rotation ticks, each row followed by its count of ticks:
The counts run from 0 to 126.
[  1  -2  -7  -7  -6  13   1 -10  -3   7  12 -18   3  -4  -6   0   1 -19
  18   4  -9 -15  -1  11   4  -8   8   9   0  -5   1  11  14   2  12  -1
   5  11   5   5 -17  18  -2 -14  -1 -17 -14 -12 -10]  65
[  8 -11   0   1 -15  -6  -8  -3  -4  -7  25 -11  -2  -6  -2  -7   9 -13
  16  15   9  -8  -1  14  -1  -3   8   7   1   5   0   2  16  16  -7   0
  -3  14   4  -5 -14   5  -9  -8   1 -25 -13   1 -10]  104
[  5  -1 -10   6  -5 -23   0   9   2  -8  10 -11   3  -1  -9  -4  10 -20
  15   7  11  -2  -5  26   5  -3  16  10   0   6  10   0  11  10  -8  -5
   1  12   4  10  -7   2   0  -6  -3 -18 -10   0  -9]  59
[ 11   5  10 -14  -6   1  -8   4  -3   7  16 -15   6   3 -15   5   2 -18
  15   2  -9   6   6   1   8   3  11  24  10  10  19  10   9  -3   3   5
  -4   1  -2  -1  -4  -3   1   3  -7  -8  -9  -5  -4]  5
[ 11  10   2  -7   1  11 -10   0   1   3  11 -15   1   0 -12 -17  11 -10
  16   3  -7   6   1   4   6   3   4  22   8  12  18  -3   9   6   3  -9
 -11   0  -4   0 -15  11  -7   5 -11  -9 -17  -6  -9]  95
[ 18  -3   7  -1 -10   2   2   1  -2 -12  19 -14  -1 -10  -3  -2   5  -5
  10   4  -6  -4 -11   4   2   5  11  16   7  10  20   6   8  13  -3  -3
  -2  12   0   8 -10  13  -4   4  11 -11  -7  -5 -21]  120
[ 17  -7   9  -3  -9 -10   3  -8  -6  -7  10  -3   4 -14 -11 -11  10  -4
  21  17   8   5   3   5  -5  -4   3  16 -10   6  16   0  17  14 -10 -13
  -5   4  -2  -6 -16   8 -11  16  14  -7   6 -19  -5]  28
[ 10  -3  -3  -5   2  14   2 -16   5   4  10 -15  18   2 -19  -6   1 -19
  17   2 -16  -5  -1   9   6  -6   8   9  -9  -3   7  14  13   3   9  -8
   3  -4   4   4 -19  18  -1  -4  -1 -14  -5  -7 -12]  66
[  3 -10 -10   1   0   6   0  -2   9   3  25  -3  -1  -7 -15 -18  12  -9
  25   5  -5 -10   5  -4   9  -8   0   6  -5  11   6  -2   9  -2   1 -11
 -14   1   0  -4 -11  18  -8   0   3  -4  -9 -19  -3]  38
[  7  -1  -1  -4  -2 -10  -3   0   9  -5  13  -2   6  -2 -28 -25  14 -31
  26   8  -3  -5   2   7   4  -4  11   7  -2   6  10  12   8   2   4   3
   4  -1  -4   5  -8   3  -6  -6  -8  -6  -8  -8   5]  123
[ 14  -7   4   0 -10  -3  14  -7   0 -13  18 -12  14  -4  -4  -2  -8 -20
  13   1 -12   5 -13  12  -6   4   9  17  -4  -3   8  12  11   7  -4  -1
   5   8  11  10 -19  13   0   2  12 -10   3  -3 -12]  1
[  2   0   0  -8 -15   0  -9   5   0   2  14  -7  12 -12  -3   7   6   1
  29   4   4 -19   4  17   7   3   8  11   0  11   8   3  15  -1  -5  -2
 -12  11   5  -9  -5  17  10  -3  -4 -18 -11 -10   7]  24
[ 11   0  -7  -3  -6  -5   1   2  11  -6  12 -12  12 -17 -11 -12   3   0
  13  14  -2 -24   3  19   4  -6   4  15   4   3   6   7  14   6  -8 -25
   0  11  -3  -2  -3   9  -7  -6  -5 -13   8 -24   2]  53
[  3  -1 -13  -2   0  -1  -2  -7  -4  13  -5 -14   4  -4 -10   1   7 -11
  17  11  -2   1   4  13  12 -13  11   8 -10   4   6  -1  17   3  -2 -15
 -11  13  -1  -3 -13  15   2  -1   4 -15  -8 -22  -7]  9
[ 19  -5  12   1   1   4  11  -3  -1  -5  16 -16   2  -1 -20  -6   7 -14
  17   4  -5  -2  -4  -4   5   5   0  10  -6   5  24  -2   3  -2  -3 -12
 -11  -1   2  13  -7  14  13  14  10  -3   2  -5 -13]  56
[  8 -17   3  -4 -16 -14  -1   4   4   3  23  -8  -6 -11  -2   3   2 -12
  17   9 -14 -12   3  -2   9  -7  14  19   2   4  12  10  18   0   0   7
  -4  12  -4  -3  -8   5  -8  -7  13  -5  -3 -17  -2]  63
[  7  -9  -2   9  -6 -12  10  -7  12  -6  13   0   8  -9 -11  -7   9 -13
  14  13  -2  -1   2  -1   5  -6  11   6 -10   6  17  10  20  10 -13 -22
  -4   4  -3  -3  -4   5 -13  10  14   0  -9 -15  -5]  118
[ 17  -5   5  -5 -10   2   0   2   3 -11  20 -15  -1  -6 -11  -7  -3 -17
  11   0 -15  -8 -14   0  -3   7   5  19   7   9  13  11   4   7   3   0
   3   8   1  11  -8  16   1  -7   1 -15  -5   2 -18]  121
[  4  -2 -12  -6  -2 -14   0   8   0  -1   9 -20 -11  -6  -2 -14   6 -10
  17  -5 -12   6  -6  20  -2  -9   9  20   7  13  11   0  11   2   1   7
  -6  19  -2   4  -9   9  -2  -7   1 -14  -9 -17  -7]  19
[  3  -4  -6   1  -5  -4  -4  -2  15   2  25  -3   7   1 -11 -12   4 -14
  19   8  -4  -1  11   1   3  -2   9  18  -1   3  13  12  18   9  -5  -7
  -4  -2  -3  -8 -14   6 -18  -8  -7  -1 -12  -9   0]  78
[  6  -3  -6  -7   7   9  -8  -7   3   1  20 -11   6  10 -18 -12  -4 -24
   9   2 -16   2   5   1   6 -16   0  21  -6   7   9   4  16  -2  -1   3
 -14  -5  -2   1 -14   3  -1  -1 -10 -19  -6 -11  -1]  21
[ 13 -19   5   0 -13 -14  -3  -8  -2  -8  17 -12  -9  -5 -13  -8  -2 -24
   8   9 -17 -12  -4  10  -3 -13   9  16  -2   3   1   5  14   6  -3   7
  -4   3   0   7   2   5  -2  -5   0 -22   9  -7  -4]  47
[  6  -8  -2   2 -13 -10  -4  -8  14  -4  16 -16  -1   6  -3  -1  -3 -17
   8  -5 -21   7 -13  12   6   4  13  15  -4   4  12  -1  18  11  -4  -4
 -12  11  10   6 -11  15   4 -13   1 -16  -8   5 -12]  76
[  7 -14  -4   0  -8 -17 -15  -5   5   0   7 -10 -12  -2 -12 -10   6 -27
  18  15 -12 -11   1   6   5 -11  13   8  -4   8   4   0  16   9  -1   0
  -6   8  -9   2  -7   8  -3 -12  -4 -19  -6  -6  -7]  48
[ 10  -3  14  -1 -11 -19   9   0   5  -8   6  -8   4 -10  -7 -12   4 -15
  17   5 -16   5  -3   1  -4   3  12  21  -4   8  20  12  13   0 -10   2
  -9   3  -1   7  -6  14   4  11   7   6   3 -11   3]  17
[ 10 -14   0   5  -9 -21   4   7   4  -7  18  -6   0  -5 -11 -10   9 -21
  25  11   7  -5  -6  23   0   5  15  12  -1   2  10  -8   4  -2 -10   0
  -4  10   9  15  -8   8   4   2   6  -7   4  -2   0]  58
[  7 -11  -5  -6 -11  -1   1  -1  -1   2  24 -16  -5 -16   1   5   4 -12
  24  10 -13 -17   3  11   8  -5  17  13   8   1   4   7  12   1   8   5
   2  18   3   4  -9  15  -7 -13   8 -16 -10 -18  -4]  64
[ 10 -12   9   1 -11 -16  -4  -3   9   3  21  -5   6  -2 -10   6  -2 -13
   8   9 -17  -5   1 -13   6  -8  11  23  -1   8  26  15  20   1  -7   0
 -15   0  -3  -4  -1  -3  -4   0   3  -3   1 -10   3]  62
[ 13   1   4  -2   2  13   8  -5  -6   2   9 -17   3  -4 -20  -7  14  -8
  11   9   3 -13   4   3   8   1   1  14  -1   6  23   1   6   1  -1 -27
  -8   4  -2   6 -10  13   3   7  -1  -9 -10 -16 -18]  55
[ 16 -10   7   3 -13 -13 -10  -8  -1 -13  12 -12   0   1 -13  -3   0 -13
   7   9   3  -7  -6  12   0   1   2  19  -6  10   8  -2  18   9 -15  -8
 -19   2   6  -8  -5   3  14  -8  -4 -17  10   0   4]  87
[  2   0 -10   2  -2 -11   8   5  -4  -2  -2 -11   6 -12 -10  -4   7 -10
  12  10   7 -13   5  24   4 -10   7  12  -1  12   8   4  17  -6 -13  -9
 -12  14   1   3  -2  14  14   2  -2 -15 -11 -20  -1]  99
[  8 -10   1  -2 -18  -6  -1 -14   8  -4   9 -12   4 -13  -1  -9  -4 -14
  11   7 -22  -4  -6  13 -11  -4   9  15  -3  -2   5  10  25  10  -5  -3
   0   6   5   4 -10  18  -9   3   8 -13   8  -8  -5]  92
[  4  -9  -3   1  -2   2   8  -4   0  -5  13 -11   8   1 -13   2   2 -16
  12  -4  -3   9  -8  -3   4  -6   4   8 -14  10  18  -3  17   2  -5 -14
 -24   7   8   2  -9  13  13  14  12  -7 -10 -13 -12]  101
[  9   0   6  -5  -7   6   7   0   0  -5   8 -17  11 -10  -9  -2  -2  -9
  11   0 -15 -18  -3   8   0   1   2  23   2   9  11  18  12  -4  -1  -2
  -3   7   4   4  -9  26  12  -4  -2 -11  -1 -11   0]  81
[  1  -9 -10   1 -12 -10  -2  -8  23  -1  21  -7   2   5 -13 -13  -4 -23
   9   1 -13   5   2   3   6  -3   8  20  -1   4   6   5  20  10  -1 -12
 -11  -2   4  -5 -13  12  -9 -15  -2  -3  -5  -1  -3]  77
[ 11 -12   7   5  -7 -18   7  -1  -1   6   5  -8  -8  -3  -9  -5  15 -23
  17  19   1  -5  12   8   8  -8   7  12 -10   2  12   1  13  -3 -14  -2
 -11   2  -5   5  -7   9  -2  17  10   0   4 -16  -7]  73
[ 15 -11   9  -1 -13  -3   0  -2  10  -5  33  -9   3  -5  -6  -6  -1  -1
  23   7  -1  -3  -4  10  -1  10  -3  19  -3   0   7  -5  13   6  -9 -12
 -16   5  11  -5 -14  12  -2   2   5  -4  12   0   0]  12
[  9   3  -5  -1  -3   6   5  -2  -3  -3   5 -15   2 -10 -11 -10  12  -4
  10  14   7 -18   5  10   7  -6   5  14   1   4  12   1   9   4  -2 -28
  -4  12  -7  -4  -6  17  -6  -1  -6 -14  -5 -28 -11]  54
[ 12 -10   5  -5   1   2 -11  -2   4   2  25   0   8   5 -20  -6  -2 -17
  22   6 -12  -6   8   1   8 -16   4  19  -9  13   8   1  17  -5  -7   5
 -19 -10  -1  -4 -13   5  -2   2  -7  -9   1  -6  13]  22
